500 stands for zero in the data rows.
Some points, each followed by its number:
{462, 357, 523, 399, 486, 566, 344, 388, 592, 518, 330, 439, 336, 404, 252,
 381, 395, 392, 504} 0
{437, 297, 426, 555, 288, 461, 378, 276, 471, 419, 495, 335, 374, 431, 497,
 470, 362, 714, 338} 1
{401, 354, 498, 390, 619, 598, 430, 566, 520, 503, 558, 408, 641, 540, 480,
 723, 565, 579, 673} 2
{546, 567, 432, 494, 420, 461, 452, 528, 490, 391, 619, 504, 222, 462, 461,
 450, 448, 722, 276} 3
{474, 720, 314, 447, 619, 313, 561, 487, 515, 516, 528, 471, 664, 652, 566,
 609, 522, 621, 705} 4
{365, 468, 535, 481, 464, 379, 282, 586, 282, 226, 300, 524, 328, 405, 383,
 452, 408, 410, 338} 5
{501, 530, 568, 432, 507, 404, 442, 378, 415, 492, 258, 358, 445, 569, 339,
 289, 369, 257, 540} 6
{713, 423, 582, 511, 239, 621, 482, 536, 598, 387, 449, 493, 563, 325, 411,
 621, 378, 336, 343} 7
{504, 369, 467, 547, 448, 517, 443, 276, 475, 427, 537, 352, 161, 454, 514,
 298, 382, 783, 449} 8
{464, 551, 496, 515, 388, 456, 500, 542, 485, 447, 660, 569, 496, 509, 584,
 500, 469, 708, 435} 9
{679, 539, 675, 616, 337, 582, 536, 677, 609, 399, 443, 458, 561, 431, 511,
 602, 507, 442, 416} 10
{394, 311, 448, 543, 624, 651, 536, 588, 363, 509, 423, 555, 570, 587, 491,
 623, 529, 396, 497} 11
{600, 574, 611, 606, 621, 723, 855, 868, 666, 407, 667, 676, 461, 689, 901,
 291, 626, 686, 638} 12
{631, 705, 456, 458, 714, 585, 665, 828, 657, 535, 858, 632, 612, 855, 514,
 520, 714, 907, 808} 13
{504, 398, 499, 511, 448, 487, 455, 561, 429, 322, 629, 558, 260, 431, 779,
 258, 639, 621, 461} 14
{904, 620, 635, 765, 436, 621, 653, 569, 718, 463, 601, 658, 725, 544, 650,
 674, 651, 544, 449} 15
{328, 503, 499, 447, 676, 561, 431, 585, 506, 485, 519, 558, 471, 454, 122,
 623, 597, 592, 646} 16
{474, 411, 277, 381, 383, 498, 362, 526, 496, 400, 609, 531, 336, 476, 310,
 408, 492, 699, 369} 17
{387, 354, 444, 511, 276, 215, 354, 469, 323, 286, 476, 165, 390, 405, 427,
 462, 335, 544, 346} 18
{474,  17, 467, 259, 300, 392, 156,  11, 376, 553, 315,  97,  17, 295, 153,
  57, 238, 156, 411} 19
{463, 583, 478, 603, 513, 659, 569, 599, 625, 440, 609, 626, 682, 698, 484,
 580, 664, 577, 513} 20
{535, 478, 402, 294, 387, 452, 382, 486, 325, 432, 369, 301, 500, 571, 394,
 433, 563, 524, 561} 21
{624, 613, 622, 756, 823, 634, 821, 331, 680, 945, 579, 682, 844, 670, 846,
 717, 771, 378, 550} 22
{434, 540, 546, 432, 427, 415, 544, 589, 430, 431, 621, 537, 451, 474, 584,
 418, 400, 658, 494} 23
{685, 424, 379, 530, 214, 783, 377, 526, 639, 516, 500, 424, 582, 569, 566,
 649, 566, 477, 425} 24
{328, 598, 314, 395, 605, 419, 431, 647, 598, 304, 445, 513, 582, 535, 292,
 555, 460, 561, 472} 25
{615, 309, 635, 370, 542, 555, 431, 255, 601, 717, 425, 661, 384, 496, 219,
 196, 702, 302, 775} 26
{292, 411, 456, 511, 566, 577, 362, 466, 686, 553, 457, 460, 532, 431, 402,
 333, 531, 444, 411} 27
{614, 494, 296, 401, 362, 489, 323, 363, 591, 589, 412, 485, 374, 660, 292,
 277, 507, 353, 633} 28
{346, 487, 370, 531, 393, 477, 409, 278, 371, 475, 390, 469, 184, 436, 340,
 243, 388, 463, 309} 29
{415, 503, 570, 422, 658, 392, 627, 233, 559, 585, 297, 368, 670, 347, 726,
 685, 531, 378, 411} 30
{474, 583, 545, 747, 719, 634, 665, 821, 760, 535, 684, 687, 699, 507, 494,
 555, 729, 634, 532} 31
{632, 608, 495, 707, 421, 555, 513, 577, 649, 508, 547, 508, 431, 577, 501,
 337, 521, 502, 465} 32
{428, 559, 237, 453, 440, 227, 318, 465, 409, 297, 425, 433, 274, 644, 315,
 390, 517, 402, 382} 33
{456, 652, 523, 674, 702, 556, 475, 794, 734, 515, 729, 516, 593, 590, 481,
 598, 506, 751, 434} 34
{530, 440, 468, 512, 361, 447, 586, 603, 462, 315, 496, 515, 341, 426, 659,
 391, 489, 488, 320} 35
{440, 598, 678, 501, 639, 507, 362, 487, 567, 685, 479, 582, 574, 405, 374,
 510, 604, 577, 627} 36
{575, 606, 499, 531, 476, 477, 499, 629, 595, 533, 551, 497, 581, 552, 494,
 624, 554, 658, 520} 37
{497, 682, 668, 647, 705, 599, 766, 608, 648, 669, 683, 653, 773, 553, 734,
 621, 601, 618, 494} 38
{428, 384,  93, 572, 336, 378, 431, 561, 524, 264, 297, 549, 460, 774, 328,
 278, 589, 536, 261} 39
{505, 677, 679, 526, 489, 266, 494, 456, 267, 538, 543, 411, 536, 339, 407,
 501, 448, 518, 502} 40
{541, 319, 234, 317, 493, 477, 418, 466, 404, 386, 546, 352, 301, 560, 440,
 316, 522, 810, 513} 41
{428, 282, 256, 395, 131, 466, 362, 497, 453, 192, 211, 260, 368, 517, 206,
 547, 540, 296, 411} 42
{558, 493, 615, 572, 597, 659, 958, 878, 686, 284, 759, 704, 449, 377, 862,
 408, 540, 739, 583} 43
{696, 411, 641, 409, 460, 682, 487, 363, 691, 629, 349, 471, 336, 466, 252,
 365, 410, 363, 523} 44
{557, 436, 373, 258, 422, 536, 530, 435, 506, 459, 511, 616, 586, 627, 481,
 594, 750, 475, 870} 45
{445, 526, 628, 643, 607, 527, 553, 571, 540, 506, 620, 507, 455, 277, 447,
 424, 528, 498, 486} 46
{463, 282, 935, 187, 424, 419, 362, 517, 208, 284, 571, 999, 319, 255, 252,
 236, 961, 544, 640} 47
{451, 420, 358, 583, 372, 507, 356, 380, 437, 458, 320, 517, 394, 520, 371,
 322, 499, 332, 444} 48
{619, 522, 399, 277, 405, 448, 401, 620, 528, 204, 170, 533, 401, 509, 339,
 442, 410, 324, 533} 49
{561, 346, 506, 181, 333, 510, 386, 550, 485, 220, 352, 508, 325, 332, 426,
 330, 532, 386, 706} 50
{391, 537, 422, 508, 493, 320, 577, 521, 463, 627, 395, 533, 452, 535, 542,
 591, 600, 356, 418} 51
{711, 239, 635, 469, 436, 665, 392, 526, 583, 386, 468, 436, 522,  54, 273,
 587, 549, 406, 532} 52
{533, 648, 658, 360, 464, 276, 351, 394, 319, 580, 509, 390, 558, 295, 383,
 411, 439, 324, 583} 53
{570, 677, 668, 725, 598, 450, 511, 651, 536, 493, 681, 568, 696, 358, 501,
 582, 641, 543, 517} 54
{622, 438, 640, 615, 583, 556, 670, 348, 633, 747, 477, 640, 709, 527, 669,
 667, 673, 402, 513} 55
{452, 683, 527, 366, 540, 392, 526, 295, 329, 585, 489, 590, 493, 517, 581,
 278, 531, 647, 620} 56
{485, 379, 244, 156, 311, 526, 442, 418, 365, 274, 285, 286, 445, 554, 369,
 522, 153, 277, 654} 57
{865, 461, 608, 610, 281, 599, 347, 614, 625, 414, 468, 540, 590, 454, 440,
 662, 566, 314, 239} 58
{566, 532, 348, 491, 411, 431, 275, 209, 639, 452, 235, 448,  97, 466, 292,
 159, 471, 184, 513} 59
{613, 365, 555,  56, 198, 564, 467, 654, 500, 277, 258, 474, 274, 481, 375,
 457, 547, 343, 844} 60
{452, 261, 444, 556, 619, 799, 477, 677, 293, 475, 457, 574, 626, 676, 415,
 630, 582, 488, 493} 61
{565, 455, 543, 528, 486, 715, 558, 431, 440, 822, 442, 654, 442, 543, 370,
 297, 733, 337, 493} 62
{519, 706, 485, 476, 632, 256, 515, 667, 538, 513, 599, 491, 587, 507, 646,
 475, 347, 386, 595} 63
{389, 483, 545, 422, 729, 535, 561, 487, 639, 516, 642, 448, 652, 535, 463,
 691, 335, 647, 575} 64
{487, 490, 566, 624, 457, 542, 473, 598, 640, 413, 578, 422, 491, 323, 447,
 441, 453, 466, 477} 65
{434, 507, 580, 500, 687, 532, 622, 418, 563, 583, 557, 419, 657, 525, 573,
 700, 388, 560, 520} 66
{360, 532, 185, 596, 411, 295, 443, 671, 441, 427, 433, 352, 353, 693, 292,
 258, 382, 406, 131} 67
{466, 671, 510, 371, 466, 351, 563, 511, 479, 412, 439, 422, 550, 498, 676,
 557, 478, 489, 624} 68
{452, 347, 383, 439, 454, 504, 400, 538, 299, 299, 362, 279, 324, 568, 320,
 417, 241, 358, 447} 69
{509, 260, 452, 371, 471, 532, 459, 427, 415, 549, 430, 538, 484, 526, 600,
 467, 462, 395, 638} 70
{586, 466, 385, 445, 403, 472, 577, 367, 462, 620, 550, 594, 670, 669, 446,
 691, 695, 548, 586} 71
{431, 614, 537, 486, 569, 394, 550, 342, 579, 602, 502, 312, 551, 441, 544,
 632, 408, 532, 753} 72
{474, 605, 641, 469, 632, 607, 347, 752, 639, 242, 537, 645, 541, 592, 360,
 458, 557, 455, 659} 73
{523, 640, 488, 547, 482, 347, 330, 233, 417, 608, 519, 336, 260, 544, 415,
 380, 410, 363, 567} 74
{617, 301, 641, 617, 131, 634, 392, 313, 506, 440, 468, 411, 424, 255, 532,
 434, 382, 431, 261} 75
{474, 282, 467, 395, 482, 535, 688, 607, 441, 218, 457, 522, 215, 569, 721,
  57, 423, 592, 461} 76
{402, 677, 432, 381, 471, 276, 892, 431, 524, 371, 257, 368, 397, 391, 758,
 434, 188, 255, 437} 77
{795, 659, 578, 713, 383, 592, 606, 640, 785, 636, 609, 612, 626, 552, 695,
 727, 651, 466, 493} 78
{389, 131, 314, 435, 503, 944, 477, 535, 274, 452, 489, 424, 605, 778, 494,
 817, 300, 553, 627} 79
{599, 633, 588, 559, 600, 549, 556, 478, 526, 625, 699, 737, 569, 434, 536,
 409, 690, 780, 369} 80
{523, 558, 234, 539, 436, 295, 517, 507, 390, 525, 601, 558, 460, 778, 415,
 395, 410, 553, 541} 81
{360, 493, 615, 596, 558, 477, 330, 719, 475, 322, 571, 652, 597, 443, 328,
 446, 512, 488, 353} 82
{523, 513, 332, 458, 540, 517, 634, 378, 496, 685, 655, 670, 749, 852, 504,
 773, 799, 577, 812} 83
{446, 575, 772, 657, 614, 656, 668, 619, 388, 625, 579, 395, 499, 359, 683,
 400, 392, 630, 465} 84
{206, 337, 420, 469, 558, 431, 659, 276, 417, 485, 235, 493, 646, 487, 603,
 662, 557, 419, 461} 85
{193, 540, 580, 400, 531, 369, 522, 444, 457, 377, 391, 553, 550, 323, 542,
 539, 532, 363, 475} 86
{763, 449, 666, 697, 397, 577, 477, 577, 590, 463, 380, 590, 725, 313, 504,
 630, 471, 392, 369} 87
{595, 466, 526, 507, 478, 590, 490, 483, 384, 459, 517, 561, 567, 527, 465,
 541, 551, 430, 503} 88
{463, 398, 666, 530, 161, 347, 455, 419, 376, 400, 479, 260, 215, 233, 292,
 278, 130, 553, 215} 89
{389, 384,  93, 334,  16, 406,  91, 276, 404, 427,  13, 352,  17, 552,  88,
   0, 238,  54, 261} 90
{359, 438, 517, 421, 473, 435, 318, 622, 529, 309, 419, 439, 416, 291, 357,
 395, 301, 470, 459} 91
{419, 314, 321, 445, 488, 597, 401, 510, 318, 330, 478, 436, 482, 508, 394,
 399, 402, 396, 488} 92
{532, 852, 467, 782, 784, 544, 999, 719, 764, 661, 858, 704, 633, 828, 904,
 609, 819, 677, 583} 93
{402, 239, 518, 381, 513, 693, 659, 832, 429, 339, 649, 383, 368, 526, 859,
 128, 482, 725, 671} 94
{544, 284, 407, 491, 347, 382, 283, 326, 211, 493, 310, 437, 436, 424, 394,
 434, 350, 403, 418} 95
{474, 621, 464, 498, 745, 663, 709, 625, 704, 699, 660, 701, 703, 700, 640,
 608, 673, 684, 743} 96
{593, 500, 444, 490, 442, 608, 459, 629, 316, 401, 289, 586, 507, 503, 427,
 439, 504, 368, 512} 97
{413, 579, 431, 534, 536, 423, 588, 499, 561, 649, 546, 429, 644, 574, 483,
 688, 451, 709, 610} 98
{706, 659, 780, 580, 540, 640, 682, 431, 645, 910, 877, 590, 503, 330, 637,
 395, 397, 829, 493} 99
{413, 244, 411, 289, 565, 619, 508, 604, 577, 456, 417, 427, 594, 499, 444,
 622, 353, 290, 703} 100
{344, 590, 527, 530, 687, 313, 392, 507, 464, 371, 571, 493, 574, 454, 484,
 668, 423, 431, 558} 101
{328, 239, 420, 299, 493, 526, 507, 577, 496, 427, 661, 411, 215, 640, 811,
 186, 589, 544, 493} 102
{477, 417, 362, 419, 557, 733, 508, 297, 260, 556, 549, 580, 611, 621, 374,
 619, 647, 425, 644} 103
{289, 479, 433, 421, 538, 469, 400, 367, 444, 426, 394, 300, 513, 473, 372,
 619, 435, 517, 497} 104
{589,   0, 444, 501, 397, 953, 347, 544, 390, 427, 315, 189, 522, 487, 523,
 538, 260, 296, 301} 105
{574, 523, 518, 713, 645, 931, 640, 517, 475, 766, 679, 719, 720, 714, 558,
 696, 698, 600, 677} 106
{581, 694, 608, 366, 619, 455, 802, 455, 583, 525, 528, 436, 482, 497, 846,
 510, 423, 477, 754} 107
{577, 684, 459, 669, 534, 401, 466, 621, 441, 466, 690, 535, 644, 519, 457,
 527, 585, 662, 476} 108
{310, 369, 393, 422, 558, 209, 569, 209, 496, 738, 211, 460, 513, 233, 617,
 480, 448,  54, 411} 109
{509, 496, 494, 468, 485, 411, 472, 411, 540, 442, 338, 422, 449, 653, 372,
 297, 395, 281, 564} 110
{367, 420, 368, 417, 511, 480, 420, 641, 451, 271, 330, 387, 459, 533, 343,
 593, 392, 414, 488} 111
{206, 261, 478, 381, 582, 443, 275, 526, 542, 264, 365, 260, 215, 497, 415,
 434, 368, 296, 411} 112
{516, 582, 450, 536, 552, 590, 561, 374, 570, 686, 455, 411, 330, 581, 687,
 361, 616, 500, 416} 113
{549, 337, 635, 547, 632, 526, 405,   0, 590, 861, 421, 639, 411, 526,  51,
 186, 698, 276, 653} 114
{510, 531, 638, 661, 747, 544, 499, 614, 602, 607, 507, 619, 436, 367, 407,
 355, 508, 423, 562} 115
{452, 449, 536, 366, 784, 665, 443, 607, 675, 636, 731, 582, 688, 569, 452,
 668, 597, 498, 793} 116
{381, 509, 573, 404, 677, 621, 480, 425, 575, 439, 534, 674, 623, 504, 606,
 623, 632, 479, 653} 117
{740, 424, 725,  15, 189, 561, 577, 761, 598, 284, 333, 670, 238, 405, 402,
 333, 766, 419, 999} 118
{252, 384, 622, 409, 612, 347, 233, 156, 417, 371, 333, 336, 471, 330, 440,
 538, 281, 544, 425} 119
{656, 598, 700, 564, 411, 455, 405, 507, 293, 636, 421, 482, 471, 454, 494,
 480, 423, 488, 575} 120
{360, 472, 444, 366, 558, 313, 295, 443, 208, 242, 365, 161, 260, 517, 504,
 395, 214, 444, 504} 121
{596, 472, 478, 422, 352, 347, 418, 443, 417, 452, 297, 424, 436, 431, 402,
 616, 549, 378, 437} 122
{456, 526, 778, 715, 703, 664, 526, 491, 609, 766, 567, 650, 572, 351, 607,
 656, 674, 491, 436} 123
New points follow, each followed by the numbers of its three nearest points above, nearest first.
{663, 292, 468, 472,  88, 569, 428, 557, 388, 164, 390, 409, 433, 427, 464,
 567, 429, 358, 380} >> 7 42 122
{731, 353, 600, 556,  97, 392, 507, 347, 619, 525, 394, 558, 281, 443, 360,
 490, 492, 544, 190} >> 75 7 122
{360, 239, 348, 631, 471, 517, 362, 313, 533, 475, 587, 300, 319, 646, 504,
 490, 397, 825, 261} >> 1 8 41
{573, 498, 452, 487, 601, 554, 449, 569, 355, 368, 535, 554, 479, 524, 532,
 489, 564, 532, 557} >> 88 97 23
{463, 649, 596, 423, 453, 302, 586, 527, 483, 463, 562, 402, 533, 439, 683,
 605, 405, 438, 584} >> 68 63 72
{440, 725, 527, 686, 864, 607, 709, 561, 718, 733, 571, 874, 735, 665, 740,
 717, 557, 406, 437} >> 38 22 96
{574, 513, 578, 662, 448, 607, 698, 313, 651, 728, 827, 411, 605, 418, 523,
 520, 482, 878, 532} >> 99 98 80
{506, 549, 539, 576, 563, 596, 774, 670, 624, 526, 615, 565, 393, 609, 829,
 323, 592, 577, 565} >> 12 113 32
{292, 472, 467, 469, 397, 295, 255, 477, 124, 218, 186, 482, 281, 405, 389,
 469, 318, 378, 261} >> 5 95 121
{463, 683, 379, 530, 522, 347, 592, 331, 524, 636, 445, 214, 664, 620, 650,
 685, 318, 498, 749} >> 72 4 98
{484, 683, 975, 299, 161, 125, 233, 276, 253, 496, 380, 189, 260,  11, 292,
 380, 397, 348, 483} >> 53 89 40
{461, 543, 598, 348, 579, 630, 504, 401, 477, 701, 492, 540, 535, 439, 523,
 522, 484, 493, 607} >> 36 88 117
{617, 411, 432, 580, 336, 276, 275, 392, 154, 440, 297, 383, 436, 377, 374,
 408, 281, 444, 353} >> 95 18 122
{532, 472, 185, 213, 397, 627, 561, 487, 376, 218, 394, 300, 664, 646, 402,
 685,  59, 363, 784} >> 57 100 111
{582, 530, 539, 517, 268, 437, 395, 416, 306, 540, 475, 451, 506, 437, 398,
 494, 372, 550, 542} >> 120 40 122
{744, 481, 682, 579, 299, 579, 631, 588, 596, 454, 565, 516, 608, 463, 584,
 602, 533, 602, 433} >> 10 37 87
{516, 457, 429, 385, 566, 593, 510, 477, 296, 452, 455, 610, 517, 555, 473,
 513, 666, 488, 604} >> 88 103 11
{454, 543, 615, 337, 489, 409, 603, 288, 502, 661, 471, 276, 563, 396, 585,
 498, 224, 450, 626} >> 72 66 68
{549, 449, 296, 596, 411, 507, 392, 497, 496, 615, 297, 397, 353, 682, 402,
 278, 502, 348, 437} >> 48 28 110
{603, 215, 364, 447, 281, 406, 275, 466, 329, 264, 394, 436, 503, 347, 328,
 529, 214, 363, 437} >> 95 69 92
{360, 533, 573, 574, 577, 459, 568, 500, 610, 680, 468, 510, 479, 492, 553,
 621, 559, 377, 400} >> 51 66 46
{474, 472, 545, 686, 574, 704, 584, 255, 605, 858, 851, 460, 522, 362, 656,
 480, 471, 875, 472} >> 99 80 84
{532, 633, 432, 723, 837, 653, 814, 313, 737, 819, 695, 719, 749, 704, 889,
 737, 844, 614, 591} >> 22 96 38
{474, 337, 444, 334, 300, 507, 330, 331, 293, 339, 257, 319, 161, 535, 122,
 333, 161, 126, 411} >> 69 57 6
{292, 503, 407, 381, 368, 392, 526, 653, 453, 322, 649, 540, 411, 576, 574,
 365, 335, 704, 472} >> 23 9 3
{414, 473, 662, 696, 616, 525, 533, 588, 482, 551, 561, 521, 440, 510, 436,
 430, 472, 503, 254} >> 46 65 115
{463, 671, 518, 530, 612, 561, 724, 497, 542, 615, 609, 383, 336, 544, 865,
 446, 719, 569, 398} >> 113 107 84
{421, 652, 869, 299, 382, 350, 321, 336, 388, 503, 468, 374, 423, 184, 385,
 532, 469, 456, 621} >> 53 40 120
{522, 522, 416, 459, 443, 269, 491, 590, 497, 294, 509, 383, 478, 514, 406,
 655, 372, 488, 524} >> 111 101 68
{469, 409, 343, 537, 666, 871, 625, 616, 550, 692, 587, 650, 714, 861, 485,
 672, 662, 588, 650} >> 106 96 20
{377, 487, 463, 203, 433, 256, 319, 510, 295, 321, 464, 346, 507, 466, 389,
 523, 501, 583, 585} >> 21 104 111
{976, 532, 578, 751, 411, 677, 627, 497, 718, 516, 509, 522, 775, 391, 617,
 609, 714, 444, 337} >> 15 78 87
{504, 215, 407, 409, 574, 569, 659, 535, 475, 356, 421, 513, 215, 507, 701,
  57, 368, 585, 437} >> 76 102 14
{803, 871, 488, 588, 482, 419, 719, 828, 793, 615, 571, 734, 597, 698, 574,
 520, 729, 444, 541} >> 78 15 37
{360, 398, 456, 668, 676, 313, 552, 295, 417, 713, 421, 652, 558, 599, 726,
 637, 645, 378, 437} >> 51 85 55
{558, 503, 700, 395, 281, 443, 517,  92, 475, 553, 546, 300, 368, 255, 415,
 564, 448, 659, 353} >> 1 75 8
{292, 398, 488, 610, 704, 535, 487, 487, 663, 535, 380, 503, 532, 526, 440,
 458, 397, 498, 437} >> 27 11 115
{681, 557, 744, 366, 517, 421, 532, 531, 482, 542, 441, 555, 500, 391, 552,
 463, 529, 444, 696} >> 120 68 88
{122,  98, 407,  15, 189, 233,   0,   0, 253, 242, 186, 189, 131, 209,  88,
 236, 281, 276, 493} >> 19 90 119
{574, 640, 420, 491, 448, 255, 487, 125, 404, 655, 315, 513, 301, 584, 374,
 316, 471, 378, 353} >> 74 29 6
{483, 422, 463, 459, 569, 633, 486, 419, 223, 449, 461, 598, 481, 561, 415,
 513, 534, 435, 528} >> 88 11 103
{294, 459, 392, 380, 393, 388, 400, 402, 525, 495, 456, 384, 476, 219, 408,
 380, 157, 632, 423} >> 91 1 104
{532, 301, 527, 469, 436, 743, 577, 405, 293, 728, 365, 714, 493, 454, 344,
 258, 787, 314, 398} >> 62 88 97
{562, 561, 657, 512, 505, 612, 401, 694, 607, 326, 537, 625, 579, 533, 365,
 496, 577, 447, 603} >> 73 88 82
{440, 472, 379, 644, 319, 331, 561, 828, 515, 386, 479, 471, 493, 719, 328,
 380, 557, 363, 215} >> 67 39 35
{415, 384, 593, 422, 704, 634, 487, 743, 639, 452, 695, 300, 699, 487, 558,
 764, 502, 585, 646} >> 2 64 116
{252, 613, 720, 501, 590, 627, 405, 577, 663, 622, 636, 597, 582, 405, 328,
 572, 557, 592, 472} >> 36 46 16
{230, 424, 296, 572, 383, 455, 313, 184, 312, 525, 235, 424, 215, 517, 252,
 128, 368, 255, 337} >> 29 48 59
{799, 950, 833, 969, 834, 753, 877, 878, 575, 886, 999, 920, 730, 646, 814,
 649, 850, 699, 598} >> 93 38 31
{530, 535, 368, 190, 339, 325, 389, 356, 417, 360, 570, 378, 578, 530, 467,
 502, 470, 649, 510} >> 21 68 104
{428, 665, 715, 435, 566, 406, 810, 627, 506, 561, 421, 281, 383, 255, 749,
 408, 161, 233, 605} >> 77 107 63
{668,  60, 600, 580, 238, 799, 392, 561, 542, 192, 297, 383, 424, 405, 523,
 572, 238, 296, 337} >> 105 7 75
{344, 190, 314, 299, 460, 814, 487, 313,  90, 601, 421, 482, 558, 552, 328,
 580, 423, 392, 523} >> 103 92 79
{523, 620, 478, 610, 411, 392, 418, 497, 312, 577, 629, 612, 532, 535, 440,
 580, 670, 634, 532} >> 108 9 37
{181, 261, 488, 422, 503, 419,   0, 455, 417, 304,  56, 238, 353, 183, 153,
 408, 214, 156, 411} >> 112 91 5
{565, 628, 608, 539, 654, 532, 703, 502, 672, 546, 475, 619, 599, 473, 678,
 534, 601, 393, 501} >> 55 38 117
{523, 411, 554, 610, 549, 621, 507, 653, 404, 452, 489, 260, 612, 313, 514,
 572, 214, 544, 472} >> 65 84 66
{675, 702, 630, 597, 598, 524, 581, 508, 580, 678, 735, 764, 572, 488, 552,
 512, 787, 813, 443} >> 80 54 38
{389, 483, 364, 299, 531, 535, 613, 665, 390,  20, 257, 503, 131, 466, 679,
  94, 566, 600, 449} >> 76 14 35
{501, 585, 396, 329, 378, 349, 745, 382, 507, 392, 249, 350, 288, 459, 629,
 397, 274, 230, 501} >> 77 110 6
{343, 603, 332, 512, 600, 466, 572, 515, 579, 377, 387, 610, 554, 529, 593,
 543, 606, 343, 285} >> 51 86 25
{650, 848, 822, 610, 411, 233, 620, 466, 404, 733, 616, 582, 549, 418, 452,
 564, 582, 561, 493} >> 40 120 54
{273, 493, 420, 351, 639, 443, 313, 443, 486, 356, 158, 189, 532, 507, 428,
 529, 423, 466, 369} >> 104 111 119
{403, 403, 535, 534, 486, 538, 456, 591, 570, 417, 456, 419, 428, 537, 473,
 516, 509, 376, 433} >> 65 111 88
{540, 470, 635, 515, 566, 411, 390, 102, 442, 746, 442, 509, 455, 435, 157,
 246, 560, 269, 591} >> 114 26 74
{792, 534, 750, 572, 313, 602, 631, 581, 593, 487, 471, 543, 540, 372, 511,
 555, 558, 422, 543} >> 10 87 7
{310, 503, 364, 501, 513, 498, 405, 419, 404, 339, 365, 336, 503, 476, 440,
 572, 397, 444, 483} >> 104 111 92
{415, 384, 488,  57, 397, 378, 377, 487, 551, 622, 571, 482, 513, 377, 310,
 547, 582, 508, 901} >> 45 2 70
{566, 635, 432, 570, 592, 497, 471, 597, 527, 553, 577, 525, 669, 673, 464,
 670, 543, 581, 544} >> 37 108 20
{523, 483, 379,  57, 214, 295, 466, 276, 551, 427, 679, 368, 652, 560, 452,
 580, 436, 704, 591} >> 21 68 71
{552, 450, 574, 472, 480, 616, 494, 573, 568, 427, 519, 525, 608, 403, 405,
 651, 571, 350, 418} >> 88 10 7
{463, 190, 234, 334, 558, 714, 313, 313,  90, 728, 546, 749, 566, 620, 402,
 595, 698, 498, 665} >> 103 61 70
{422, 532, 265, 488, 440, 330, 476, 575, 401, 498, 514, 346, 378, 645, 350,
 326, 382, 567, 277} >> 67 33 81
{418, 389, 409, 599, 577, 646, 545, 538, 396, 535, 348, 565, 595, 615, 541,
 632, 576, 404, 424} >> 11 61 88
{523, 319, 332, 588, 612, 988, 627, 614, 475, 696, 587, 605, 664, 917, 463,
 630, 639, 577, 671} >> 106 61 20
{700, 642, 578, 707, 493, 470, 653, 605, 747, 633, 545, 666, 638, 459, 755,
 758, 683, 458, 539} >> 78 15 55
{131, 237, 321, 423, 474, 337, 351, 507, 456, 322, 278, 362, 225, 339, 238,
 441, 391, 348, 239} >> 112 5 91
{541, 472, 508, 596, 161, 585, 377, 295, 464, 593, 315, 436, 522, 155, 514,
 480, 522, 431,   0} >> 75 7 1
{ 89, 398, 444, 351, 503, 419, 209, 526, 475, 440, 186, 300, 397, 313, 310,
 643, 460, 466, 493} >> 104 111 112
{434, 476, 450, 440, 453, 431, 490, 555, 467, 399, 641, 575, 320, 435, 743,
 359, 618, 628, 535} >> 14 23 9
{723, 616, 594, 699, 540, 619, 587, 663, 736, 638, 569, 645, 543, 512, 611,
 564, 614, 440, 511} >> 78 15 32
{541, 301, 364, 580, 800, 961, 584, 724, 429, 601, 579, 513, 558, 652, 463,
 564, 597, 488, 425} >> 61 11 106
{252, 646, 407, 469, 540, 378, 599, 497, 404, 601, 297, 411, 590, 646, 624,
 602, 566, 419, 411} >> 51 85 68
{428, 541, 499, 556, 566, 526, 362, 487, 567, 553, 479, 522, 605, 526, 292,
 547, 512, 592, 541} >> 36 37 16
{230,   0, 277, 279, 460, 985, 347, 363, 124, 516, 408, 352, 709, 560, 310,
 674, 300, 488, 558} >> 79 105 92
{549, 763, 407, 686, 687, 443, 487, 659, 464, 553, 594, 664, 619, 646, 415,
 602, 611, 592, 449} >> 108 37 20
{504, 633, 444, 491, 460, 392, 613, 552, 598, 685, 546, 482, 693, 569, 514,
 741, 482, 775, 659} >> 98 37 4
{545, 563, 572, 555, 622, 803, 614, 466, 522, 776, 621, 654, 645, 607, 535,
 635, 623, 566, 694} >> 106 96 55
{343, 583, 443, 539, 547, 518, 562, 511, 333, 598, 351, 503, 572, 581, 573,
 537, 569, 423, 411} >> 51 11 88
{512, 641, 649, 628, 552, 609, 701, 546, 700, 721, 772, 572, 677, 567, 608,
 569, 597, 777, 599} >> 38 96 80
{523, 947, 754, 782, 915, 621, 987, 821, 812, 799, 793, 834, 944, 670, 938,
 817, 889, 517, 653} >> 93 38 22
{569, 674, 499, 551, 490, 341, 401, 339, 417, 611, 564, 519, 402, 523, 467,
 431, 576, 429, 575} >> 74 120 56
{637, 261, 478, 530, 319, 443, 295, 276, 441, 414, 349, 352, 503, 183, 463,
 587, 335, 392,  98} >> 75 95 1
{577, 727, 592, 691, 605, 463, 514, 618, 543, 621, 672, 576, 675, 449, 504,
 619, 625, 590, 544} >> 54 108 37
{ 89, 190, 314, 409, 436, 276, 362, 455, 486, 356, 278, 368, 161, 295, 230,
 380, 397, 331, 215} >> 112 29 5
{402, 613, 467, 588, 549, 431, 466, 535, 612, 506, 528, 513, 424, 599, 428,
 421, 502, 508, 449} >> 32 37 65
